The rows of Z fall into 3 groups, and each row is roughly a mix of its group's hidden directions.
Z, 115 rows:
[[-21  -6  17  -7  -8 -29 -55 -21  38 -16  15]
 [-44 -31  18  15  12  -4  20  10 -32  35 -25]
 [ 11   9 -11   6 -18  18  70   8 -21  24  -3]
 [ 38  29 -28   5  33  27  36  -9  -2  17  19]
 [-15 -15  26 -21  49 -16 -40  12 -12  14  25]
 [ 32  -7  42 -14  -7  -4  16   2  13  32  50]
 [ 28  36 -17 -16  -5  -2 -32 -16  22 -50  11]
 [ 53  -5  45 -25  -1  22  12 -24  -4 -15  10]
 [-15 -30 -41 -15  23  -7  -3   6 -26 -28 -44]
 [-56 -21 -21  24 -19 -14 -33  11 -10  -9 -23]
 [-21  12 -54  26 -24  12  10  15  30  29   5]
 [ 41  -3  49 -29   6  11 -10 -16 -28 -25 -12]
 [-15  -7   7   9   4 -25 -67   5  38   4   2]
 [-39 -26   3   8 -28 -15 -44  -3  40   7  13]
 [-56 -10 -35  22  -6 -14   7  21  16  33   1]
 [-41 -32   8  12   7  35 -38 -37   6  -2  -5]
 [ 42  33  19  35   2  33  28  14  -9 -15  12]
 [-10 -11  12 -22  54 -13 -32  10 -41  19   3]
 [-43  -4  -1  37 -33 -20   5  14  42   4  17]
 [-29 -57   9  10  22  19   2 -13  -7  41  -4]
 [-40 -39  14  11  11 -10  22  18 -25  39 -18]
 [ 10   1   2   6   9 -14 -69   9  41   3   5]
 [ 40  29  29  -8 -22  26  -5 -15  14  33  32]
 [-30   1   3  21 -16 -27 -42   0  12 -50 -17]
 [ 33  17  -3  18  24  40  30  13 -45   3  -6]
 [  3   6  -3   5 -23   5  75  12  -9  22   6]
 [ 23  36 -16 -12   4 -15  24  30 -53   0 -17]
 [-53 -25 -17  25 -32 -18 -15  19   7 -12 -22]
 [-20 -16   0   1 -13  16  61 -12 -43  -2 -13]
 [ 41   4  -6 -46  31  15  -6 -20 -35   4 -16]
 [-39 -42  15   3  20  15 -39 -34  13   2   2]
 [ -5 -19  39 -23  42 -18   2  20 -20  20  36]
 [ 19  45 -12 -14   0  13 -36 -19  -1 -50  -4]
 [ 52  29  -6 -16  -6 -19  35  30 -16 -18   4]
 [ 41  17   0 -12   7  26  49  -1   2  36  21]
 [  1  10  30   0  -4  -3  17  -9  25  34  62]
 [ 30  54 -22  -6 -16   0  33  12 -29  -8 -15]
 [ 14  28  41  -2 -27 -19   3 -11  45   0  33]
 [-51  -6 -45  25 -10 -14   2  18  23  23  -7]
 [ 47   3   6 -49  32   6   8 -16 -26 -10 -15]
 [-20  -3  16   6  -6 -20 -48  -2 -21 -48 -28]
 [ 17  42 -26 -16 -12   9 -32 -14  25 -42  12]
 [ 29  34 -14 -17  -2  -6 -30 -14  24 -48  20]
 [-33   5   1 -10  15  22   5 -20 -65 -14 -17]
 [ 24  -8  41  10   8  25  23  -4 -49  24 -19]
 [-43 -51  12   6   8  12 -29 -29  19  -9   3]
 [ -2 -10 -44   4   5  14  -5  14 -27 -25 -56]
 [ 40  59 -13  -9  -5 -10  19  24 -23   2  -4]
 [ 13  -4  25   3  12 -27 -50  25  36  21  21]
 [ 33  -5   4 -46  40   5  -7 -17 -37  -5 -17]
 [  9  -6 -20  23 -28  33 -37 -23  19 -30 -31]
 [  4   3   4  -7  19  -9 -73 -14   9 -28  -8]
 [ 34  16  27  18  -6  38   5 -21 -36  -1 -36]
 [-62 -15 -10  28 -13 -24 -33   8  -5  -5 -10]
 [ 45 -27  58  -9  -4   8  16 -14 -11   4 -12]
 [ 36  31   7  24  17  35  18   8 -46  -9  -4]
 [  3  11  -9 -10  -8  22  62 -11 -44 -15  -7]
 [ -5   3 -16   9 -25  13  70   0 -19  20 -12]
 [-54  -4   2  35 -17 -20 -44   4  -3 -14  -4]
 [-34   7  -2  48 -36  -6   3  15  38   6  22]
 [-38   1 -54  27 -18  -2   1  11  35  13 -10]
 [ 31  22  29   7   0  34  -5 -14 -48  -4 -31]
 [  7   7   6  -1  18 -29 -57  17  41  14  17]
 [ 15  -4  11  12   1 -19 -51   2  56  19   6]
 [-10  29 -24  11 -20  16 -42 -27   5 -36 -29]
 [-35  -3  12  47 -29  -5  -1  17  38  10  29]
 [  2  19  37   1   2  -5   8   0   2  39  61]
 [ 25   5  48   1  10   1  20   1 -20  35  44]
 [-47 -24  -6   3 -14 -25 -52  -8  23  -4   0]
 [-49  24 -47  20  -3 -18 -21   6  24  -5   4]
 [-38 -24  15 -12  -8 -35 -38 -13  38   4  16]
 [ 47  30   0 -26  -5  13 -22 -18  11 -44  13]
 [ 15  34  27   6 -27   0  13 -10  33  33  41]
 [ 11  18  -3 -13   0  24  53 -11 -52  -8  -8]
 [ 17  -5  -4   6  -7  13  65  12 -20  40  -3]
 [ 36  32  -2 -26   0   8 -26 -21  11 -51  13]
 [ 37  32  37 -15  -1  16  -9 -21   2  32  35]
 [ 35 -18  54 -33  12  10  15  -7 -22   4  18]
 [  8  -2  42  10  -1  -6  22   2   1  50  46]
 [ 50 -12  49 -28   8  10   4 -15 -20 -18   1]
 [-12 -10  -1 -11   6  24  53   2 -57  -4  -1]
 [-25  -9 -40  -1  -2 -36  -9   8  51 -17  18]
 [-49 -59   4  12   3  13  16 -11   3  20   2]
 [ 35  28  13  19  -7  40   1  -4 -45  12 -26]
 [  6  10 -10   5 -16  12  72   8 -18  28  -1]
 [ -5  -4  -1  -3 -11  24  67 -13 -39  -2  -6]
 [-27 -26  12   6 -16 -12 -55  -6  41 -11  13]
 [-17  -8 -22  27 -26  26 -42 -24  15 -19 -34]
 [ 20  65  -9 -14   7  -4  -8  19 -39 -10  -3]
 [ 18  63 -10 -11  -1 -13   0  20 -42  -5 -13]
 [ 54   7  -4 -24  32  35  17 -12  -6  21  16]
 [ 17  30  24  10   0  35 -12 -19 -45 -11 -36]
 [-38 -29   3 -17 -22 -39 -15  -5  46   2   5]
 [ 20  14 -12   3 -10  25  61  14 -29  26  -2]
 [ 37  47  -4  -5 -13 -16  35  35 -22   7   1]
 [-29 -50  22   9   4 -11  28  15 -12  39 -18]
 [ 37  12   8  11 -11  43   3  -8 -37  -2 -43]
 [ 56  11   8 -27  33  32   4 -16 -18  12  10]
 [-43 -33 -16   8 -24 -12 -39   0  38   5   3]
 [-18 -16   4   0  15 -22 -68 -13  28 -11  -5]
 [-51 -28 -19  12 -18 -23 -27  10  -4 -22 -30]
 [ -7 -27 -36   1  30   3  11  16 -30 -34 -40]
 [-41 -59  11   8   8   5 -16 -28  22   3   0]
 [-26 -60  -2  13   1  14 -17 -23  39   0   1]
 [-45 -12   7  20 -29 -27 -35  10  -1 -31 -22]
 [ 48  12  10 -39  22  10 -17 -20 -27 -24 -18]
 [-10 -15 -45   7 -11  -2 -11  -1  18 -35 -52]
 [ -5  -5  -1  -6  21  -9 -74  -5  14 -26  -2]
 [-42  -7  10  42 -23 -13   3  16  38  10  28]
 [ 37   3   0 -37  31  17 -13 -15 -46  -5 -21]
 [-35 -24  12  24  11  -4  26  18 -29  50  -8]
 [-57 -36  20   3  10 -19  15  10  -8  34  -5]
 [ 49  45  -3 -14  -6  -7  39  21 -17  -4   8]
 [ 20 -43  55 -21  11   4  23  -9 -21   4 -12]
 [-21 -38 -13 -16   4 -37  14  17  40   9  34]]

One row of each group comes first, with its name. Which group is each row after those in?
[ 43  34   8  -4  24  20  30  -1 -45  -6  -8]  W
[ 10   4   5   9 -26  13  72  12  -3  21  12]  H
[-30  -9 -39   1   7 -13 -20   0   3 -43 -46]  A

[ 41  40  -9 -16   0   7 -27 -16   6 -46  14]  A
[-39  -7   3  39 -35 -11   6  17  42   9  21]  W
[-34 -31 -45  -6   5 -19  30  17  -8  -6 -33]  W
[ 26  40  39   6 -20  14   7 -10   6  34  36]  W
[ 28  25  44 -18 -16   1   4 -16  21  32  37]  W
[ 29  58 -10  -9   8 -23 -37  22 -10  -3  -8]  H
[-16 -25 -42  -9  30  -2   7   8 -37 -17 -40]  W
[-29  14 -10  -6 -14  20  49 -27 -38 -23 -10]  H
[-47 -45  21   3  10   0 -23 -21  30  -4  19]  H
[-20  -2 -50   3   0  -7 -22   8  -1 -36 -48]  A
[-46   2  15  19  -6 -38 -40  -3  -1 -33  -8]  W
